(in the rows, 128 means zero)
One turn sends every row of this set to another row. A few are shown first. Where does it send the rows asked after them?
mivas: [134 145 130 114 129 103 106 116 115  93 142 158 146 169 136 113 120 155
 147 155  89 129 124 128  99 138 108 151 153 153 155 132 134 143  98 140
 148  86 113 108 146 132 114]
ruru: [152 108 138 144  87 139 123 110 100 119 141 141 154 143 139  87 111 111
 119 132 107 137 138  70 163 144  92 123 135 160 140 130 146 122 143 104
 126 128 140 136 137 146 130]
boze: [134 153 128 114 136 106 106 116 109  89 136 151 144 159 137 116 108 153
 142 153  95 130 128 123  99 133 107 156 151 162 141 129 134 133  97 140
 136  82 111 109 148 133 106]
fiso: [123 108 150 160 121 109 120 154 109 114 110 144 127 130 152  83 151 136
 154 144 137 177 144 101 143 136 117 114 112 139 145 142 102 127 140 123
 142 132 105 140 158 104  97]
gaz: [139 113 135 134  89 133 124 109 101 114 141 141 148 147 134  98 110 118
 124 129  96 133 141  61 168 147 109 121 129 165 139 133 141 128 142 112
 124 131 139 132 134 148 123]
diduv: [135 106 112 125 124  62 113 113 115  97 117 152 110 109 129 117 132 146
 177 109 122 152 151 126 122 129 116 109 110 128 133 131 143  90 113  82
 160 108 119 139 157 132 142]
kor: [125 149 133 117 131 105 114 117 106  88 137 156 151 164 133 125 110 145
 145 166  90 127 131 116  93 122 112 147 155 152 150 127 134 130 103 132
 136  88 112 101 151 138 123]
pef: [139 157 130 122 136  94 105 118 116  99 129 149 150 166 138 119 110 143
 148 157  93 144 129 118  88 140 111 148 154 162 137 128 140 138  97 134
 137  85 118 102 150 131 125]
Bur: [137 107 118 116 120  63 118 115 111  88 122 150 107 107 115 116 141 144
 171 111 116 143 146 121 123 134 119 113 100 127 131 141 141 100 107  89
 157 113 115 138 165 140 138]
lig: [139  94 126 131 119  68 104 113 106  93 122 159 111 112 126 107 136 150
 179 113 118 149 153 130 121 129 115 109 110 128 125 139 142  91 109  86
 156 108 117 140 156 132 142]
viko: [139 143 149  93 106  99  98 135 100 135  93 148 134 124 138 133 127 119
 164 141 115 152  97  92 145 107  97 135 129 121 132 137 143  77 130 103
 152 129 131 166 118 108 118]
suk: [159 141 120 114  97 138 118 129 128 138 138 132 138 161 141 119 133 144
 164 144 114 147 111 169 125 157  95 106 155 135 174 135 115  83 143  99
 140 133 123 142 127 137 117]
gaf: [134 148 131 126 126  98 115 120 112  98 135 155 157 173 139 117 114 150
 143 152  81 127 136 121  93 137 108 148 154 163 150 125 123 132 108 142
 134  87 114 109 153 132 115]
pabib: [133 154 129 116 126 102 109 119 108  91 137 159 142 168 137 113 110 157
 144 152  96 122 140 118 103 127 112 154 157 159 145 131 131 144 100 128
 143  82 114 104 152 127 117]
Memu: [122 109 150 148 125 107 120 148 113 129  99 139 120 137 148  91 150 123
 151 143 143 168 146  99 150 140 110 111 107 150 154 140  98 122 141 107
 149 124 113 138 162  99  92]
kifa: [138 113 123 133 130  63 108 108 114  93 118 150 110 112 120 116 129 136
 173 110 115 157 143 131 114 141 109 108 117 125 140 135 151  88 112  84
 158 109 117 140 166 141 142]
peve: [157 146 125 115  96 143 117 131 119 140 140 140 145 165 136 103 130 153
 157 141 112 151 104 165 132 156  98 114 150 139 174 130 119  84 142 105
 140 137 128 146 126 136 118]
Dovat: [141 141 155  94 113 109 100 139 104 122  98 153 129 120 141 152 119 118
 164 149 100 150  96 100 150 107 102 148 133 133 138 143 132  81 121 104
 156 130 122 170 131 112 115]
Rasaz: [135 136 153 102  98  97 104 134 102 138 100 145 127 122 142 146 121 132
 164 150 110 149  95 101 136 110  82 138 132 126 129 145 129  75 131  99
 148 122 132 167 116 110 119]
supom: [146 120 100 129 109  99 113 154 115 162 105 154  98 146 120  90 111 130
 149 148 116 135 134 121 108 109 133 121 135 167 143 158 166 121 133  95
 134 109 113  90 130 154 142]
Pav: [149 151 115 112 100 137 119 126 123 138 133 134 133 167 137 120 124 153
 157 150 113 150 119 165 131 151 104 115 150 145 183 132 117  74 145 103
 132 129 118 137 116 140 121]
Vigob: [150 140 119 111  95 136 108 128 117 138 133 139 152 171 134 119 131 140
 161 143 124 151 114 168 136 159 104 116 144 135 173 128 119  71 140 100
 143 127 124 138 120 131 118]
Goru: [105 163 127 146 129  88 114 141  95 106 136 141 104 114  98 128 128 143
 143 162  89 143 134  96 119 120 124 129 139 109 167 160 137 130 145 122
 119 126 126 139 146  96 113]
siben: [151 120 101 132 108  99 113 148 128 153 120 155  84 148 126  87  99 122
 144 151 111 128 142 136 124 111 134 131 137 157 147 165 153 113 124  89
 136 113 117  95 137 150 151]
fot: [138 137 155 103 107 100  97 128  99 124 101 156 124 128 142 137 124 128
 169 154 106 149  98 100 144 105  96 145 130 121 127 143 136  71 122  97
 144 131 125 169 121 106 131]
zefo: [151 113 104 132 105 100 108 147 118 161 114 154  95 148 123  91 107 116
 138 141 107 123 140 130 114 112 126 123 136 168 139 164 158 100 141  91
 137 118 114  94 128 153 149]
pimo: [108 158 123 148 127  89 108 139  85 119 127 140 109 115  94 112 129 148
 145 149  87 140 134  86 114 121 124 121 141 111 170 161 144 131 148 128
 123 118 133 145 151 104 117]
lemop: [147 110 129 135  93 141 131 109 100 110 141 131 153 145 145 100 107 112
 129 124 102 138 157  72 161 138  98 131 130 170 133 134 141 124 146 112
 130 126 130 125 134 144 133]
pabuv: [149 109 132 134  87 143 128 113 103 109 152 134 153 136 127 110 118 109
 129 134 100 135 137  71 172 145  99 128 132 168 140 140 141 126 141 114
 135 135 131 126 128 147 126]
dobam: [143 104 133 130  92 140 121 107  96 111 144 142 157 151 141  98 112 117
 130 131 107 141 142  65 166 140  99 133 137 163 138 131 152 138 138 108
 127 124 131 133 137 147 126]
mafa: [145 117  89 126 105  97 113 150 122 157 112 146  92 147 127  83 111 122
 140 140 114 134 145 126 113 114 132 123 124 155 146 166 150 110 131 100
 144 114 121  89 134 149 156]
tirar: [138 141 157  99 114 102  96 131 104 132 105 156 132 122 138 147 121 118
 164 147 103 150  95 101 142 112  93 139 130 123 133 138 135  72 129 104
 153 123 129 167 123 102 121]
Mek: [109 157 133 152 119  81 109 144  93 110 136 139 108 122 108 119 134 149
 145 168  84 141 132 101 123 118 123 128 146 103 162 168 138 123 142 129
 118 126 134 144 144  96 119]
sofe: [148 104 103 130 104  95 114 148 117 159 120 153  89 147 117  81 106 113
 141 153 115 124 134 124 120 115 123 127 137 159 150 165 158 119 132  88
 136 112 122 100 132 153 153]
Fusa: [126 107 155 151 122 104 123 157 110 125 104 144 128 126 146  86 154 133
 147 138 134 173 142  94 147 141 111 106 103 145 150 135 104 124 147 121
 145 131 105 137 164 111  90]
Guken: [125 114 157 148 129 112 118 147 114 121 106 133 132 128 138  89 149 123
 153 149 136 184 137  98 138 137 111 110 104 140 144 129 103 123 136 121
 137 131 107 142 166 113  90]
puv: [158 141 114 109 101 142 116 133 128 142 133 134 135 166 141 106 126 149
 160 151 115 161 110 167 135 161 101 115 151 135 180 140 123  89 139  94
 132 132 122 141 123 133 120]
piba: [122 106 162 157 119 105 121 143 110 122 112 142 132 128 144  94 147 129
 154 148 129 178 139 100 146 142 117 107  94 148 141 136 106 128 139 127
 148 139 105 134 151 108  93]
Runos: [105 159 123 144 124  81 108 134  99 114 135 137 111 114  99 127 138 133
 147 167  97 136 136 105 120 117 130 118 144 104 166 165 133 124 143 121
 123 111 135 145 146  96 113]
lem: [149 119 107 137 113  90 120 150 121 168 112 146  96 146 125  84 107 116
 147 150 122 125 143 127 122 113 133 130 133 157 146 160 157 115 135  89
 137 116 118  97 130 151 154]
tuv: [153 136 117 113  93 134 130 123 126 138 134 128 137 164 134 119 137 148
 161 148 122 144 113 162 140 161  94 107 145 146 182 132 111  84 140  99
 139 118 130 141 118 132 120]
mir: [106 162 123 149 123  80 112 134  98 110 132 138 111 115 105 127 121 144
 143 169  89 148 136 102 117 134 124 126 136 109 155 168 135 127 144 130
 119 107 132 139 137  92 114]
ved: [150 105 131 136  86 145 132 123  97 113 133 130 156 141 135  99 117 114
 120 137  96 136 143  69 164 142  99 131 126 158 137 131 137 126 146 112
 118 127 131 133 147 147 127]
lilus: [134 103 120 131 116  62 114 114 105 105 122 147 110 112 119 124 136 154
 180 113 117 148 149 126 123 125 118 115 103 134 123 137 152  99 120  81
 159 110 106 137 159 143 143]

suk turns into boze
puv turns into mivas
ruru turns into siben
Now find these:
tuv turns into pef
ved turns into mafa
Rasaz turns into mir
Mek turns into fiso
Fusa turns into diduv
Runos turns into Guken
pimo turns into Memu
zefo turns into Pav

One turn sends every row of this set to another row. A few are shown first. Where does it send the rows asked after them?
zesiv: [104 128 122 142 138 132 111 124  84 179 117 140 152 118 132 139 123 130
 142 124 133 161  62 130 150 120 116 134]
tilad: [ 77 150 151 141 151 156 102 128  92 110 115 112 142 156 110 138 112 128
 121 124 112 182 117 137 130 143 125 116]
kegaf: [105 152 131 136 142 110  90 110 136 140 106 161 136 133 144 121 138 122
 128 108 131 124  97 114 123 101  96 140]
bav: [ 57 127 115 151 135 114 126 118 126  95 122 124 113 141 156 147 116 134
 145 146 126 150  99 123  93 126 111 134]
zik: [ 92 126 139 160 152 137  99 118 104 110  87 107 102 109 131 174 118 129
 112 126 133 157 130 130 114 153 131 121]
Belil: [ 77 136  98 152 117 134 136 141 130 128 136 106 145 149 126 115 127 131
 143 138 136 132 104 136  88 149 102 115]
rura: [ 87 122 150 162 121 148 124 161 126 129  99  88 136 149 124 144 114 121
 125 120 147 147 130 120 128 127 112 107]
mog: [135 119 141 145 139 118 115 121  78 138 112 136  99 124 111 131 136 131
 136 127 129 150  78 137 170 138  93 130]
naro: [128 132 105 154 135 126 110 125 103 173 143 103 102 125  94 151 145 131
 117 141 129 159  98 132  96 120 111 120]
tid: [ 99 127 121 164 140 161 117 120  95 136 106  89 141 119 139 104 130 111
 132 111 128 150 144 140 123 157 129 103]
rik: [ 80 104 127 150 154 128 124 129  72 111 115 153 132 133 131 134 128 112
 145 157 112 138 109 135  89 165  92 115]
Rago: [136 106 138 129 150 129 114 119  93 124 111 145 117 113 119 108 151 106
 138 115 127 149  95 140 157 147  74 127]
ponu: [109 108 134 116 151 141 108 131 115 134 102 144 156 108 132 141 136 103
 118 108 132 156  74 149 125 114  86 145]
pazu: [109 153 121 145 114 106 128 112 103 118 142 116 130 131 141 131 149 136
 131 181 142 153 108 118 149 120 122 118]
zitof: [113 104 121 133 136 116 153 117 117 112 136 126 131 116 124 129 141 107
 112 143 152 114 129 108 105 117  83 126]
Bok: [ 98 127 133 163 130 134 123 164  80 106 112 122 123 142 116 121 116 121
 146 167 131 164  90 157 104 135 111 107]
guni: [111 132 157 131 125 111 120 141 101 138  97 154 119 140 122 148 156 117
 134 168  92 147 120 126 108 118 105 154]
binif: [112 160 134 141 136 125 100 107 125 157 125 143 138 142 126 108 115 144
 120 113 152 133  90 128 123 103  93 137]
Logu: [113 140 140 110 134  97 104 136 132 136 106 126 167 122 167 126 142 130
 129 115 123 156 129 127 121 117 125 152]
Risa: [142 115 135 125 125  98  94 129 103 144 128 110 116 133 133 111 133 138
 119 108 149 161 159 127 116 127  77 133]
budi: [ 61 120 143 155 133 149 106  99 112 126 111 125 145 135 163 148 123 125
 134 138 133 158 144 115 134 164  99 125]
Foti: [120 122 157 134 153 138 139 123  99 157 141 142 138 141 112  92 127 125
 145 160 136 179 121 121  99 128  95 131]
reriv: [107 116 111 134 153 130 105  92 107 126 136 120 112 116 152 122 167  97
 129 134  96 171 118 141 103 102 102 136]
roro: [ 79 117 121 163 124 155 108 131  93 132  91 146 133 124 108 140 110  94
 143 106 121 155 142 113 107 146 109 131]
Zafez: [138 110 120 133 127  88 105 146  76 136 124 115 142 109 133 155 142 115
 132 120 118 156 121 128 162 137 125 128]
farez: [117 129 136 127 128 106 122 123 110 174 123 126 154 120 138 132 100 158
 121 116 158 150 128 119 107 126 116 159]
bod: [110 100 113 177 142 120 111 136 116 132 140 114 118 125 143 121 121 109
 159 138 121 162 145 138  76 153 111 117]
Fek: [129 130 137 126 128  78  84 120  91 144 124 114 112 140 152 130 145 146
 129 119 123 158 150 117 138 128  98 131]
suku: [137  92 128 122 143 116 115 118  79 123 144 117 146 100 128 134 116 121
 115 115 149 172 131 146 141 141  93 142]
nit: [104 123 132 162 142 113 106 135 103 119 140  92 112 151 141 153 125 140
 126 153  95 151 129 166  91 147 119 127]

zik turns into tilad
rik turns into bav
Risa turns into Rago
Now find these:
Logu turns into Zafez
zitof turns into reriv

